A state moves one step at a time under one of 6 hidden systems, and each row is a state written as 22 numbers. Each run below is a few steps of one system.
U, trace 1:
4  -14  7  0  -19  -7  -11  -2  27  -25  -5  3  -4  7  14  22  8  -27  5  4  -14  -5
-12  -29  -7  -4  7  -19  -30  2  16  -5  -15  7  0  18  16  6  -4  4  0  -14  -14  -9
-16  -17  -27  -13  30  -2  -23  9  -1  17  -6  2  0  7  -6  -16  -9  13  -8  -8  6  5
-6  4  -14  -14  18  30  10  12  1  21  7  -2  7  -15  -19  -19  -10  3  4  -4  6  24
9  21  17  5  -13  31  25  11  10  12  17  7  3  -6  -5  -14  -5  3  15  1  -11  7
18  23  20  9  -16  4  6  3  11  -12  18  13  -3  19  12  -7  7  -8  3  20  -9  -19
11  3  5  -9  5  -13  -19  -15  11  -24  -2  5  6  11  23  7  5  -22  -12  25  0  -15
-3  -25  0  -17  11  -7  -24  -20  10  5  -29  0  11  -10  18  11  -7  -8  -10  1  1  -3
B, trace 2:
0  -17  -7  -19  18  14  -28  0  18  21  -7  -4  -4  10  -19  -16  -8  -15  -6  10  -5  5
16  4  -11  -18  10  19  -1  7  -10  23  10  -10  -6  0  -32  -6  -2  -20  -1  14  16  8
25  21  9  -9  -8  22  26  11  -17  18  18  0  6  -8  -11  4  -5  -8  13  0  7  6
16  16  19  -1  -11  18  18  8  5  14  10  21  16  -4  26  -1  -9  11  14  -4  -7  -10
-3  -4  -3  -9  3  14  -6  8  30  6  -2  27  12  -2  38  -8  -7  4  3  5  -5  -11
-13  -24  -24  -15  8  15  -17  15  34  5  -6  10  -4  -2  5  -3  -2  -15  2  2  -1  7
0  -18  -20  -11  0  13  -9  23  9  18  6  -6  -17  11  -33  -1  0  -15  10  -7  -2  10
21  11  -2  -6  1  8  5  22  -17  17  26  -2  -8  24  -27  -6  -3  -4  11  -4  -2  -1
C, trace 3 (8 x 22):
-6  -8  -17  5  -9  -2  -17  6  22  -1  -1  7  -26  13  -3  -6  15  -15  -11  27  11  -20
-3  -13  -19  -13  10  -5  -14  9  9  -23  7  -15  -7  11  -22  7  5  -30  1  2  -4  18
-2  -10  -7  -8  14  5  -1  18  -9  11  8  -11  4  8  -26  -3  -13  8  15  -30  -15  23
9  13  -5  -5  17  3  4  11  -28  32  11  8  6  7  -2  -16  -10  26  -1  -5  12  -9
11  27  -2  -11  16  5  9  -5  -7  -10  14  14  19  -7  30  -10  -2  0  -10  22  15  -6
-4  7  15  -2  -5  21  7  -6  34  -17  -1  11  15  -14  24  -6  -3  -10  6  8  -17  9
0  -15  12  6  -24  19  -8  5  33  22  -10  8  -16  6  -6  -4  1  -8  7  5  -13  -11
16  -15  -16  -10  -10  -5  -16  12  -1  11  3  -1  -21  19  -16  16  9  -26  -1  10  12  -16
P, trace 4, 8 rows:
15  2  18  -4  -14  -7  12  -12  -1  -25  -3  -2  17  -11  21  30  1  -18  9  -7  -9  5
-2  -9  3  14  -23  -10  11  -7  -14  18  -19  6  -7  -17  15  19  5  18  -1  -9  17  -19
-15  -14  -29  7  3  -19  -18  6  -2  -1  -4  -1  -26  13  -8  -2  14  1  -14  11  20  -15
-6  -18  -11  -10  7  -5  -13  4  10  -20  0  -19  -4  7  -24  10  2  -26  5  -10  -14  24
-2  1  15  8  -13  12  23  1  -10  9  -1  -14  3  -16  -23  5  -7  9  16  -25  -13  22
-8  24  6  26  -5  -5  15  5  -16  3  13  3  -11  9  -8  -22  6  30  -3  2  3  -10
0  11  8  5  13  -23  -18  -11  1  -33  8  -1  3  26  9  -11  5  -3  -11  14  -14  -8
9  -8  23  -11  3  -8  -9  -32  -4  -7  -23  -13  20  -12  10  17  -7  -12  -4  -3  -11  6
P, trace 5:
2  -28  1  -1  -18  -9  -5  -9  -9  19  -26  -12  -7  -12  -9  28  -1  -5  4  -19  4  -2
-12  -10  -24  7  2  -5  1  13  -19  20  -1  -10  -22  1  -32  -4  5  13  -3  -9  18  2
-12  7  -16  4  15  -7  0  17  -3  -26  22  -12  -7  17  -25  -12  4  -3  3  -7  -10  20
-4  12  24  10  -2  -1  15  -8  1  -26  5  -10  16  -3  -1  -1  -5  6  12  -19  -28  22
-4  16  28  24  -11  -6  12  -23  -10  3  -11  -1  2  -10  10  -10  1  27  -7  3  -3  -12
2  8  4  7  4  -18  -16  -22  -8  -6  -7  -3  -9  10  3  -9  10  -2  -24  31  14  -23
17  -9  -1  -21  8  -12  -16  -16  -10  -11  -8  -16  5  1  -7  22  3  -35  -8  11  7  4
11  -7  -9  -11  -8  1  17  2  -27  12  -4  -10  5  -22  -10  29  -1  -8  9  -17  17  11
B, trace 6, 8 rows:
-13  20  14  18  5  -2  21  -10  -16  -13  4  -10  11  -12  -5  -15  -3  27  0  -12  -8  17
-15  16  26  23  -4  1  5  -22  14  -16  -6  -1  1  -4  8  -23  3  16  -9  13  -14  -2
-6  0  11  6  -7  -3  -12  -24  24  -22  -14  -4  -6  -4  7  -3  11  -19  -16  29  -2  -7
6  -19  0  -6  -16  -9  -11  -17  4  -5  -19  -14  -11  -8  -10  27  10  -31  -6  10  7  -3
12  -15  -2  1  -18  -17  -1  -3  -27  18  -12  -10  -12  -2  -12  29  5  -4  1  -10  17  -14
4  6  -12  8  -3  -20  13  8  -36  6  5  6  -2  0  12  14  4  22  0  -13  21  -15
-18  9  -12  12  7  -15  16  8  -12  -23  7  9  11  -8  25  1  2  26  2  -18  2  5
-32  -5  1  17  5  -9  -3  -3  18  -25  -8  -1  2  -1  8  -14  0  20  0  -15  -21  13
D, trace 7 (8 x 22):
1  -24  13  -8  -8  14  -19  -12  21  30  -26  -2  -5  -4  -7  0  -7  -8  -1  2  -8  -5
9  -11  -6  5  -16  -1  -8  11  -7  36  -4  6  -24  14  -14  2  5  5  -1  4  14  -25
23  8  -18  -14  -6  1  6  14  -11  3  17  11  -5  3  8  16  9  -22  -2  18  26  -17
8  -7  -9  -19  -5  12  11  10  11  -3  -1  15  18  -21  31  24  -4  -14  12  -8  7  5
-19  -7  -9  10  -7  12  12  21  19  9  0  20  1  -8  19  -6  -5  25  14  -21  -7  1
-16  12  -16  10  6  12  2  20  21  -9  21  10  -13  12  -6  -30  7  7  -1  13  -3  2
1  -3  -6  -18  14  17  -14  2  26  -11  6  -7  1  6  -16  -12  -2  -30  -1  16  -11  18
6  -26  4  -18  7  10  -23  2  9  30  -14  -5  2  9  -16  1  -14  -7  8  -15  -14  6
D, trace 8 (8 x 22):
-5  16  2  -5  10  13  4  3  26  -34  16  5  13  0  12  -13  0  -14  3  12  -16  17
-16  -21  10  -2  7  7  -20  -7  31  -3  -16  -6  2  4  -5  -10  -9  -2  3  -11  -30  14
-8  -13  -5  6  8  -7  -23  4  -3  23  -6  -8  -19  24  -29  -19  -2  12  -7  -2  -5  -8
21  7  -10  -17  16  -4  -11  -3  -24  12  8  -8  -4  11  -18  -2  2  -17  -13  22  21  -8
26  -1  8  -24  2  7  3  -12  -15  18  -10  1  20  -18  13  23  -10  -15  2  1  11  -1
3  0  13  9  -19  4  16  1  -4  23  -9  18  7  -13  26  8  -5  25  8  -14  3  -17
-9  19  -3  23  -18  1  15  9  12  -13  13  17  -14  1  19  -11  14  12  -4  16  7  -18
-12  -1  -11  2  -8  6  2  1  31  -34  3  -2  -8  -9  3  4  14  -27  -2  17  -2  12
C, trace 9 (8 x 22):
-3  -8  14  6  -10  2  -17  -22  21  1  -18  -13  -17  2  -19  -6  8  -18  -13  24  -4  -6
15  -13  10  -8  -8  -7  -11  -10  -7  -2  -6  -24  -8  9  -32  18  2  -28  3  -2  -8  8
14  -9  6  -5  -2  -17  3  4  -32  7  1  -12  6  8  -13  23  -8  5  14  -32  -7  5
1  3  -3  4  6  -19  8  0  -33  9  -3  8  12  -4  22  9  -6  30  0  -19  11  -11
-16  10  -5  8  6  -7  9  -16  -2  -12  -10  10  10  -24  33  -4  4  18  -15  10  18  -6
-21  4  8  16  -11  11  8  -20  26  -17  -14  -5  -5  -25  4  -10  10  -3  -10  18  -1  8
-4  -3  17  18  -24  5  -1  -9  16  -1  -8  -17  -24  4  -32  -5  10  -12  -1  10  -12  2
15  -4  9  5  -9  -19  -12  0  -17  -2  5  -18  -16  29  -31  10  5  -13  2  -3  -9  -7
K, trace 10 (8 x 22):
-17  14  4  15  4  -3  2  -3  17  -40  12  -7  -3  8  -6  -18  8  -4  -3  10  -19  15
0  13  24  15  0  -6  -1  -15  -7  -12  5  -22  -7  15  -32  -17  3  1  -2  4  -20  9
21  16  15  5  1  -9  0  -8  -33  14  8  -13  -8  19  -27  -5  1  3  -5  8  5  -11
32  12  5  -17  8  -9  2  -5  -36  12  7  1  14  6  7  15  -5  -5  -1  4  15  -13
13  -4  6  -15  4  -5  4  -12  -16  9  -15  7  24  -20  31  22  -10  3  1  -10  10  -5
-13  -12  -3  4  -13  5  9  -10  10  10  -25  10  4  -33  27  11  1  11  -4  -2  14  -6
-16  -7  -13  9  -24  13  11  4  30  -7  -8  8  -15  -22  9  8  14  -12  0  12  11  -1
-11  -11  -9  7  -19  3  3  13  26  -25  6  -6  -16  2  -14  11  12  -23  11  -3  -11  13
U, trace 11, 8 rows:
0  7  -11  -9  27  -12  -19  -5  -6  -1  2  13  9  12  23  -17  -2  10  -19  19  12  -17
-4  -1  -8  -18  17  17  -3  -18  3  11  -15  -5  10  -29  1  -6  -5  -11  -16  19  20  11
4  -10  16  1  -23  26  10  -5  14  32  -17  -1  -4  -21  -9  6  -5  -2  9  -5  -2  2
14  -5  1  8  -27  3  1  23  5  18  11  9  -23  23  -11  8  6  -5  12  -1  -2  -21
8  -1  -23  -12  6  -10  -7  23  6  -27  22  7  -2  20  8  12  8  -24  4  5  2  -2
-16  -8  -10  -11  17  -2  -5  0  19  -26  -5  9  22  -11  31  2  -6  0  1  -9  -9  14
-24  -6  3  10  9  7  -8  -8  15  18  -18  10  1  -8  11  -27  -8  31  -8  -2  -4  -3
-2  6  -2  2  5  18  -6  -1  3  26  2  -7  -18  5  -33  -28  2  0  -11  22  9  -3
K, trace 12, 8 rows:
-7  -4  -15  4  2  -18  -16  -10  0  -20  -4  -12  -20  8  -15  1  17  -19  -18  25  14  -7
3  1  -12  -13  15  -3  2  -4  -18  -16  6  -25  4  -7  -28  8  2  -22  -2  0  7  26
1  8  -1  1  6  3  22  7  -30  10  7  -11  9  -12  -18  2  -7  18  10  -26  2  20
4  22  2  13  -7  -1  25  13  -18  6  16  17  5  -2  19  -4  0  28  6  -7  8  -13
9  17  17  6  -9  -7  6  -9  9  -23  5  16  12  1  40  5  4  -1  -2  13  -5  -17
-3  -9  24  8  -13  -10  -11  -31  15  -16  -25  -10  1  -6  8  10  4  -11  -8  8  -13  -5
-7  -17  -2  9  -15  -5  -6  -15  -2  11  -22  -19  -24  -9  -28  9  11  -11  -11  9  13  -3
7  -2  -27  -8  -4  1  10  17  -17  3  11  -9  -15  -5  -24  17  10  -19  2  3  24  6

Which system made each of these runs?
trace 13 (2 x 22):
-11  5  -11  21  -11  -26  8  8  -10  -33  12  -9  -18  13  -10  9  17  0  -1  -2  1  -1
1  3  14  12  -2  -31  -2  -7  -14  -33  4  -12  4  18  -1  13  4  1  4  -15  -19  3
 -> B
trace 14:
2  7  -10  13  -28  7  28  27  1  1  16  9  -15  -3  -3  11  10  0  16  -8  7  -4
4  8  -11  -2  -5  2  11  26  14  -29  27  11  3  11  9  7  5  -16  15  -4  -10  7
 -> D
trace 15:
-12  -7  -13  -10  21  -5  -2  15  4  -19  7  4  20  3  12  0  -11  8  11  -28  -17  22
-26  2  8  11  2  14  14  -8  16  -1  -12  4  12  -26  14  -15  -7  24  1  -11  -9  16
 -> P
trace 16:
-14  10  -5  1  23  5  -1  -19  -13  11  -9  -9  2  -15  -12  -26  -2  15  -20  15  17  6
11  16  22  1  -6  20  13  -22  -8  16  -6  -16  0  -19  -23  -8  -1  -7  -6  16  6  7
 -> D
trace 17 (2 x 22):
1  -24  4  -11  0  -9  -10  -21  -8  12  -31  -8  10  -20  10  25  -6  -3  -3  -13  7  0
-8  1  -4  19  -13  -8  17  3  -25  22  -6  3  -10  -11  -1  2  3  32  -1  -13  17  -13
 -> D
trace 18, 2 rows:
23  0  15  -5  -16  16  0  -3  -6  30  -1  -12  -13  4  -32  3  0  -18  4  10  2  -5
32  18  7  -8  -10  7  13  6  -20  19  14  11  2  2  7  9  1  -6  3  13  18  -21
 -> B
trace 19:
1  -4  -13  -1  -6  -6  -14  9  23  -26  10  3  -15  19  -1  3  14  -29  -4  20  -2  -8
-6  -32  -24  -20  9  -5  -20  7  11  -4  -12  -5  0  -2  -3  20  -2  -21  3  -12  1  12
 -> D
trace 20:
6  -6  -1  1  -26  0  20  7  2  -17  0  -3  0  -16  5  35  7  -19  16  -14  0  10
4  -17  14  12  -21  -14  -5  6  -3  16  -10  7  -5  15  8  15  -4  18  13  -26  -15  -18
 -> B
trace 21:
14  -10  -5  -4  -17  8  -2  7  -4  22  0  -13  -22  3  -36  13  6  -22  4  5  10  -2
29  12  2  -2  -13  -3  15  15  -29  15  19  3  -4  11  -6  15  2  -2  9  -3  12  -15
 -> B
trace 22, 2 rows:
3  -9  10  -5  -1  -5  -14  -27  5  10  -27  5  7  -13  25  7  -2  -3  -15  15  11  -19
-12  -18  -25  -5  -4  -2  -2  -6  1  9  -21  0  -8  -27  6  15  8  -7  -12  7  30  -4
 -> B
trace 23:
-3  -12  -3  -7  24  -15  -27  9  -3  3  3  1  5  33  -5  -12  -11  12  2  -16  -20  -1
-2  6  -10  -15  39  -1  -17  -4  -13  -1  8  -10  9  11  -16  -23  -8  2  -12  7  0  14
 -> B
trace 24 (2 x 22):
1  0  -18  -14  27  -16  -11  -3  -22  6  -3  10  15  0  24  -1  -6  14  -13  1  20  -11
-14  -8  -30  -18  23  0  -5  -2  6  -17  -6  2  12  -21  17  4  0  -11  -11  7  17  15
 -> P
trace 25 (2 x 22):
-16  7  11  17  13  -3  -3  -1  -3  0  4  -9  -3  15  -19  -30  -6  27  0  -12  -21  9
9  13  16  -1  20  -4  -18  -18  -14  14  -1  -4  3  18  -9  -26  -6  11  -17  17  -1  -12
 -> C
trace 26, 2 rows:
-1  -2  -16  -6  -15  24  16  25  25  -2  12  13  -4  -14  6  9  5  -18  15  1  3  9
-5  -10  -10  -5  -5  18  2  32  28  2  13  13  -2  8  1  -1  -4  -5  20  -16  -17  11
 -> D
trace 27, 2 rows:
-11  -5  4  15  -6  4  -14  -3  16  25  -11  10  -20  11  -3  -24  2  18  -11  15  2  -23
7  2  -13  -3  -7  6  -7  -1  7  5  2  -3  -22  2  -16  -1  14  -25  -13  34  22  -13
 -> D
trace 28, 2 rows:
-16  -22  5  6  -13  16  -7  5  36  17  -17  10  -5  -6  7  -6  -5  8  8  -10  -16  0
-5  -13  -18  1  -4  3  -20  16  20  13  3  9  -26  22  -13  -12  8  -8  -5  16  5  -17
 -> B
trace 29, 2 rows:
16  4  4  6  -26  3  25  7  -24  20  2  -3  -6  -13  -10  23  3  3  13  -14  13  -5
5  12  5  15  -14  -8  17  12  -11  6  9  21  2  4  28  4  1  27  7  -10  3  -21
 -> B
trace 30:
11  -17  -16  -4  -16  -12  -9  11  -6  2  1  -8  -22  12  -20  25  11  -25  2  2  11  -9
0  -15  -29  -14  14  -20  -5  15  -20  -12  5  -6  3  5  -5  22  1  -8  5  -20  8  11
 -> K
trace 31:
2  -5  -9  -22  38  -9  -23  -1  -12  -3  3  -6  18  16  -4  -10  -14  1  -5  -9  -8  12
5  2  5  -20  26  17  0  -7  -9  23  -6  0  26  -15  4  -11  -20  10  0  -9  -1  16
 -> C
trace 32 (2 x 22):
4  -1  1  -23  28  12  -13  5  14  2  5  13  26  7  21  -13  -18  1  5  -6  -16  9
6  -7  2  -19  7  30  -6  2  19  35  -9  15  11  -11  12  -11  -14  -1  2  4  2  -2
 -> C
trace 33, 2 rows:
-10  8  14  -4  15  12  5  -21  11  -7  -13  4  26  -25  24  -12  -10  10  -6  2  -7  13
-1  3  23  13  -10  11  -3  -19  4  32  -18  3  -8  -5  -2  -18  -2  18  -9  13  2  -19
 -> U
